128 stands for zero in the data rows.
Some points, one per row:
[125 147  95 131 153 141 155 118 125 145 137 110 137 112 141 135]
[133 137 140 136 162 121 111 133 191 156 145 139 106 109 206  95]
[110  95 147 111 125 158 122 127 134 115 140 132 122 132 120 127]
[116 131 157 100 142 117 140 133 145 138 110 111 160 120 126 106]
[107  83 157 101 114 149  94 111 153 110  82 225 102 125 123  96]
[165 139 139 144 144 112 158 137 112 110 178  98 137 101 125 141]
[153 125 155 128 143 142 202 137 113  95 128 121 148 112 101 135]
[142 145 115 128 160 119  89 113  96 138 145 130 129 132 115 115]
[132 145 144 114 168 101 125 130 171 168 145 104 132 109 137 126]
[150 139 161 137 146 130 141 126 143 138 140 116 158  99 136 118]
[104 128  95 127  99 139 100 134 171 151 144 148 117 147 161 121]
[ 96 107  98 110 125 139  75  99 135 149 147 116 103 104 210 144]
[ 97 118 160 113 100 129  86 100 113 111  97 167  82 131 139 102]
[127 142 128 169 153 133 121 108 186 154 127 133 118 173 146  60]
[115 133 110 101 125 141  95 126  79 152 135 169 113 125 104  98]
[104 113 116 138 110 139  92 123 107 108 153 134 104 111 166 131]
[147 101 159 136 124 112 137 148 160 138 111 139 125 136 116 122]
[156 112 122 155 138 102 164 122  80 161 190  79 127 120 117 141]
[ 89 136  92 125 147 126 100 127 139 116  90 177  76 138 133 120]
[140 114 137 131 152 139 112 133 176 133 100 150 170 112 139 125]
[141 132 158 153 119 107 135 127 144 159 172 106 145 106 147 119]
[129 102 131 109 127 119 134 131 116 136 118 143 104 136 121 114]
[117 141 105 179  94 157  91 118  99 137 180 122 134 103 155 155]
[132 170 165 202 102 142 114 136  69 145 162  31 170  90 132 177]
[141 174 121 163  92  69 130 145  84 143 165  37 119 117 159 164]
[155 118 150 157 155 111 171  85 134 169 163  98 150 134 132 124]
[126 134 124 154 134 131 128 146 129 155  99 106  99 132 108 113]
[119 117 142 157  90 139  64 119 120 123 130 129 119 126 171 143]
[101 130 118 139  86 113  86 176 110 121 146 157  94 121 117 110]
[160 140 190 134 154 141 171 142 101 166 130  88 166 122 104 144]
[ 65 112 103 139 126 121 135 159 193 110  96 178  98 170 150 117]
[102 117 108 112 144 161 108 131 154 114 112 154  94 143 108 133]
[ 97 115 110 122 113 144 134 106 133  91 130 154  75 136 134 123]
[116 108 160 123 127 146 102 135  95 126 128 174 153 151  98  96]
[148 120 132  84 158 144 159 132 147 141 132 114 129 124 120 140]
[118 118 107 126 125 116 117 139 124 117 131 145  57 138 142 109]
[150 121 148 146 110 112 194 133 111 112 146 102 132 132 116 117]
[ 94  96 133 102 119 136 120 143 141 137 101 127 145 138 109 128]
[156 125 157 118 137 165  93 134 100  80 142 132 143 122  98 118]
[163 134 100 154 121 130 105 110 153 141 176  95 132  86 126 136]
[106 141 125 146 139 133 125 139 125 107 148 156 155 115 122 129]
[131 118 114 136  88 122  57 116 129 137 103 148 125 123 143 116]
[112 116  97 111 109 108 101 122 124 128 101 126 107 151 167 124]
[105  97 113  97 131 155 115  98 135  81 117 159 105 157 147  75]
[144 120 119 105 127 113 116  91 135 125 123 159  74 138 138 168]
[146 121 143 172 143 129 175 146 138 121 146  95 174 125  93 137]
[128 130 118  77 140 111 168 163 164 124 111 136 125 145 112 117]
[163 153 142 134 150  92 178 146 138 170 128  99 148 105  95 133]
[134 121 130 135 135 146 129 147 166 141 139 145 111 149 171 121]
[ 99 143 161 122  98  72 172 131 118 130 154 116  98 127 139 123]
[144 135 127  88 151 104  91 110 101 157 135 124  86 122 137 128]
[122 112 181 111 146 149 169 138 132 149 111 110 156 145 126 125]
[156 107 144 111 140 120 126 152 158 134  92  98 137 148  85 138]
[106 111 107  93 125 137  80 113 136  95  77 162 138 128 123 112]
[136 104 150  92 165 125 129 111 137 127 131 137 151 104 114 127]
[140 100 151 145 145 104 155  84 155 134 129 127 170  97 122 134]
[ 87 137  94 152 107 132  74 144  93 160 142 152  84 137 169  93]
Here are 21 more points, each followed by its number:
[141 124 134  86 197 138 196 114 171 133  69 163 160 152  97 130] 0
[120 120 107 121 114 169  57 174  93 101 107 178  99 122 111 144] 1
[115 129 127  93 113 108 115  89 150 174 113 155 104  95 139 155] 2
[113 124 110 121 117 121 107 139  92 131 101 155 107 155 137 110] 3
[147 101 152 104 139 123 150 142 172  79 133 148 146  96 127 129] 4
[108 141 152 156 126 125 108 126  88 141 147 116 138 163 135 134] 5
[135 116 100 138 125 143 140 118 172 138 141 159  89 137 123 120] 6
[ 86 106 124 123 116 138 128 100 109 102 107 125 143 163 178 142] 7
[118 113 106 119 150 137 106 148 134 133 129 132 139 129 162 122] 8
[ 94 130 107  71 121 180  64 121 159  89 124 169 104 119 157 131] 9
[168 100 154 173 165  96 240 142 123 153 142  55 207 133  82 134] 10
[126 107 143 130 125 112 133 116 199 112 106 109 137 109 119 133] 11
[150 166 126 150 111  81 176 104 122 143 152  62 130 106 139 175] 12
[ 95 114 168 124 115 108 111  95 107 139 136  88 160 143 176 134] 13
[156 142 133 145 141 138 160 132 139 167 110 108 143 141 120 139] 14
[132 130  94 121 128 167 136 126 125 131 164 132 125 159 145 157] 15
[ 90 127 121 131 116 149 111 155 102 145 123 126 120 140 148  76] 16
[132 135 135 123 128 139 116 116 100  87 116 186  97 134 128 120] 17
[106 143  94 141  83 169  86 155 115 132 110 158  75 136 138 125] 18
[160 103 124 152 124 132 163 130 103 150 111 110 166 122 131 110] 19
[101 129 130 106 143 128 129 174 140 148  83 146 118 163  99 112] 20
Which of these numbered points is nearest to each point below, looking only along the 2 directions in which the first points spread most? Its number follows each.
[182 157 153 155 100 107 139 136  53 153 191  45 133 104  87 141] > 12
[161 122 140  83 165 153 203 125 174  91  85 177 161 155 102  97] > 0
[138 166  92 145 132 112 132 122 138 144 123 139 133 132  97 140] > 15
[ 86 107  88  76 146 158  73 116 137  95 129 164 125 142 180 110] > 9
[154 130 115 191 128 104 136 109 133 116 140 124 136 128 126 120] > 13
[ 86  98 188  81 158 102 127 136 130 138 109 152 109 171 103  80] > 20
[ 98 139  90 131 130 115  67 130 120 162 118 123 137 114 139 149] > 16
[139 122 135 130 160 109 116 133 148 131 145  92 178 127 130 121] > 19
[122 167 131 153 149 109 112 161 139 213  86  92 105 114 130 136] > 13
[147 152 162 174 107  80 118 143  83 152 182  43 131 117  97 140] > 12
[128 116 156  80 182 141 171 127 164  86  85 161 156 156 110 142] > 0
Now 21 new points, numbered from 0 again:
[135 132  99 128 114 126 147 124  89 133 164 126 141 104 120 176] 0
[125 123  80 123 114 116 124 130 110 149 140  90 117 118 165 116] 1
[112 104 105 116 153 120 117  99 112 112 134 146 135 135  96 137] 2
[123 134 151 101 151 159 141 111 118 126 125 113 112 119 152 155] 3
[112 102 127  57 142 127 109 138 161  86  84 217  84 164 121 132] 4
[130 120 110 115 148 140 133 132 165 158  88 130 106 137 131 152] 5
[167 131 120 126 122 147 164 117 111 118 130 145 187 167  84 134] 6
[114 119 109 131  98 151  68 107  97  87 125 157 138 136 159 139] 7
[139 144 125 113 113 111 142 137 132 125 153  97 132 124 122 121] 8
[134  99 117 118 133 155 125 145 117  87 114 148 119 180 127  95] 9
[174 131 149 105 171 128 175 147 165 118  95 153 126 121 102 119] 10
[144 136 117 137 135 125 119 116 154 123 104 135 140 154 128 131] 11
[120 152 130 120 103 135 148 154 131 101 164  99 164  96  76 156] 12
[110 168 111 127 114 106 154 137 143 150  85 118 131 116 109 133] 13
[124 140 123 149  88 101  80 144  95 155 160 112 125 111 147 151] 14
[139 167 139 180 112  84 148 141  78 102 200  97 143 112 141 159] 15
[104 135 124 153 132 133 139 143 142 129  69 145 111 127 139 107] 16
[133 156 121 151  95 124 132 108 132  95 138 135 149 127 127 129] 17
[158 114 111  95 129 107 166 127 170 179 141  74 184 112 133 158] 18
[132 125 136 113 145 155 120 133 148 149 118 126 149 161 145 128] 19
[103 132 110 136  97 135 142 118 102 118 127 157 107 187 121 112] 20
The same question for these:
[120 137 170 128 163 110 185 136 106 169 118 105 159 133 110 162] > 18
[168 129 125 137 156 106 112 105 164 126 117 131 140 129 128 125] > 13
[132 115 138  85 130 123 186 121 113 127  84 159 141 120 126 114] > 10
[128 112 124 134 122 155 132 143 137  75 139 138 137 122 123 143] > 11
[149 148 107 127 146 138 128 138 117 138 139 151 126 153 141  89] > 2
[154 150 151 158 123 164 191 149 119 113 165  91 183  98  71 150] > 18
[ 93 126 121 145 133  97 152 173 110  87 145 123  84 116 113 169] > 17
[145 167 113 167 104 138 100 101 124 152 131  86  81 123 154 136] > 14
[170 148 117  83 118 120  83 102 154 136 154 140  89 142 124 123] > 20
[144 109 148  79 112 124 124 131 156 140  84 169  93 135 137 103] > 9
[128 159 124 162  64 116 155 151  75 157 167  44 124  54  99 154] > 15
